In the data rows, 128 means zero.
Some points, one per row:
[100 133 138 132 138 112 133 122 122 139 118 127 148 127 118 114 140 108
 130 137  94 135 130 138 150 130 121 115 122 150 126 127 140 134 130]
[152 146 120 115 136 150 120 130 133 120 114 123 114 123 125 122 136 141
 121 123 157 143 115 122 111 126 132 121 131 122 119 114 109 106 128]
[152  89 147 167 191 180  65 144  25 140 223  69 152 141  53 127 161 216
 108  84 114 136 207 133 192  86   7 162  66  88 183 114  54 205 144]
[ 92 150 129 107  66  80 186 115 226 115  21 173 128 148 171 101 101  47
 150 173 126 107  84 153  93 200 216  68 188 173  76 131 217  74  86]
[105 145 123 105  77  88 177 114 212 117  49 172 124 143 169 111 106  61
 147 160 132 109  85 139  91 181 206  90 175 158  85 138 194  81  96]
[100 134 140 132 133 112 137 124 125 146 110 135 149 128 122 115 134 109
 131 139 101 138 132 143 149 132 130 111 124 154 123 125 148 131 126]
[131 113 140 143 158 140 101 138  74 133 176 112 133 123 107 139 142 158
 117 104 113 128 165 126 160  98  83 150  91 112 155 123  99 164 144]
[132  96 136 149 158 148  93 139  55 146 199  98 143 120 100 145 144 170
 116 105 110 128 172 127 168  93  72 163  84 110 169 132  87 183 148]
[134 143 114 106 105 118 151 122 176 113  89 144 104 127 155 130 113 107
 132 144 154 131  89 114  90 145 174 119 163 135 107 131 144  91 125]
[136  97 133 158 160 145 101 138  59 140 194 100 139 121 101 144 134 172
 124 105 115 125 167 126 161  92  72 166  92 103 162 128  79 173 146]
[133 117 141 155 175 151  87 133  57 137 189 102 150 127  86 127 160 170
 113 108 100 136 176 138 174  97  59 144  81 110 165 123  93 177 143]
[146 100 151 163 179 164  76 139  43 136 205  85 146 138  72 132 161 197
 105  93 110 135 188 132 175  90  34 162  75 100 172 116  71 190 148]
[112 118 131 133 139 117 116 128 103 137 156 133 137 125 128 143 126 123
 124 123 107 122 140 122 141 114 119 149 109 125 149 144 120 153 136]
[122 155 116 104  96 115 157 119 191 115  72 152 109 129 154 117 116  92
 138 149 145 131  86 123  94 157 183 103 163 145  92 127 162  83 113]
[149  90 150 172 196 177  68 139  30 141 218  73 157 131  60 129 161 206
 105  82 109 135 198 134 193  87  12 162  69  95 173 115  64 197 144]
[ 93 133 122 114  70  85 183 115 216 116  53 179 121 144 175 111  91  55
 150 166 124 100  80 146  90 186 212  90 181 155  92 145 207  85  94]
[122 130 126 139 137 122 125 128 107 145 137 127 144 119 125 132 127 127
 138 125 116 127 134 130 145 117 117 128 117 131 128 130 127 137 138]
[145  83 141 168 172 160  73 141  36 145 230  78 147 131  75 134 148 194
 118  88 105 127 195 131 191  84  30 170  75  99 171 124  70 208 155]
12 more points follow, each with its number after it:
[125 123 135 141 160 137 105 135  89 135 159 113 148 124 104 130 146 148
 120 112 111 143 156 130 159 103  94 144 100 122 138 127 112 154 145] 0
[132 156 115 107 105 116 151 122 185 119  69 142 113 131 152 117 118  97
 134 150 151 135  88 129  90 159 177 104 165 146  96 121 152  82 117] 1
[159  79 155 178 204 195  58 146  14 143 230  54 159 145  45 128 163 228
 107  74 116 127 209 135 203  84   0 164  67  85 174 108  51 216 152] 2
[ 99 134 133 129 122 106 139 127 141 138 108 136 141 134 136 121 133  99
 131 141 112 126 116 139 133 136 149 114 129 147 119 126 156 122 124] 3
[ 38 140 161 131  84  60 178 110 197 138  52 174 170 154 142  88 121  36
 144 171  73 100 113 170 144 193 179  65 165 188  85 139 235 115  86] 4
[145 148 113 113 112 125 143 123 161 123  99 137 109 123 145 124 120 120
 128 139 150 135 103 114  97 137 150 119 143 127 111 128 122  97 124] 5
[137 105 139 154 166 150  95 138  58 139 188  98 139 121 101 134 149 171
 124 100 112 130 167 128 169  92  67 150  90 109 157 128  90 174 145] 6
[168 126 113 122 136 148 122 127 121 115 137 116 104 119 130 142 124 159
 128 118 166 133 129 115 104 112 119 147 129 106 134 123 101 116 135] 7
[157 145 116 116 136 156 129 125 132 119 113 124 108 122 124 127 130 150
 126 123 164 141 116 120 108 122 128 121 136 113 123 119 105 101 129] 8
[125 143 115 103  87 107 158 124 189 111  90 158 108 133 166 132 100  90
 137 148 144 117  88 123  83 167 193 108 166 142 102 134 163  90 112] 9
[127 151 120  97  98 120 148 123 187 112  71 149 110 126 153 126 119  96
 127 152 153 132  88 120  91 162 175 104 164 144 101 123 153  83 115] 10
[136 107 140 153 172 163  85 140  53 135 194  97 146 123  89 137 155 182
 111 101 110 130 180 132 175  93  59 157  85  99 169 119  85 181 143] 11
Which of these numbered points is nearest to each point below by angle, seen from the average point of the first points? Its number follows each.
[122 124 138 144 152 135 112 130  94 136 151 115 143 118 106 129 151 141
 123 117 107 142 154 131 160 107  92 132 101 126 144 124 116 143 136] > 0
[110 163 126  99  92 103 165 122 209 120  43 153 121 142 147 102 122  80
 133 168 140 132  89 137  95 176 188  80 175 163  85 118 176  74  98] > 1
[ 64 132 141 133  93  73 167 120 180 138  72 167 159 143 150 111 113  54
 147 165  89 105 108 157 129 175 179  85 159 173  99 139 208 112 106] > 4
[149  95 139 150 164 158  86 137  59 133 196  95 135 127  91 138 150 178
 116 102 129 130 172 128 165  92  64 161  89  94 167 117  79 170 152] > 11
[125 111 134 138 139 123 110 139  87 137 169 125 128 122 123 146 132 140
 122 114 117 133 150 124 144 104 108 155 101 118 155 138 111 157 141] > 6
[101 129 133 132 117 104 131 126 131 132 130 144 137 123 139 133 123 104
 134 137 105 120 128 135 135 126 137 130 131 145 132 137 145 133 131] > 3
[ 74 125 144 137 109  85 148 122 150 140 107 153 162 138 141 115 121  70
 145 147  83 115 125 147 150 154 152 109 134 161 117 136 189 139 119] > 4
[131 156 120 105 111 116 153 125 183 116  75 145 111 133 154 116 123  99
 136 145 149 138  93 123  94 150 177 104 158 143  99 117 152  84 116] > 1
[106 154 123 109  86  97 176 112 217 113  41 160 119 139 164 100 111  68
 137 171 136 118  84 134  88 182 199  81 181 161  83 130 186  75  97] > 1
[ 84 112 139 138 116  88 132 123 123 146 145 154 153 130 143 136 116  98
 133 135  86 110 136 138 150 130 136 133 122 144 138 145 161 154 128] > 4
[113 141 118 108  91 103 160 123 187 117  75 157 121 134 163 121 103  87
 138 150 135 121  92 130  97 161 189 103 166 149 100 134 169  89 108] > 9
[127 148 118 106  97 111 154 123 192 112  72 151 113 129 152 123 117  94
 135 148 148 126  91 131  87 156 179  99 165 144  95 127 156  82 113] > 1
[156 122 113 124 131 145 123 136 123 116 146 122 105 115 132 145 122 152
 127 122 156 129 126 113 109 110 129 151 125 109 139 132 100 127 133] > 7
[133  97 143 160 170 158  80 138  50 140 204  94 146 129  85 138 153 177
 117 104 105 134 177 131 171  89  50 158  81 104 173 126  86 184 145] > 11
[138 139 108 112 105 126 141 125 163 116 106 143 111 123 152 137 109 121
 136 134 158 127 102 117  92 137 163 131 149 124 115 133 130  98 127] > 5
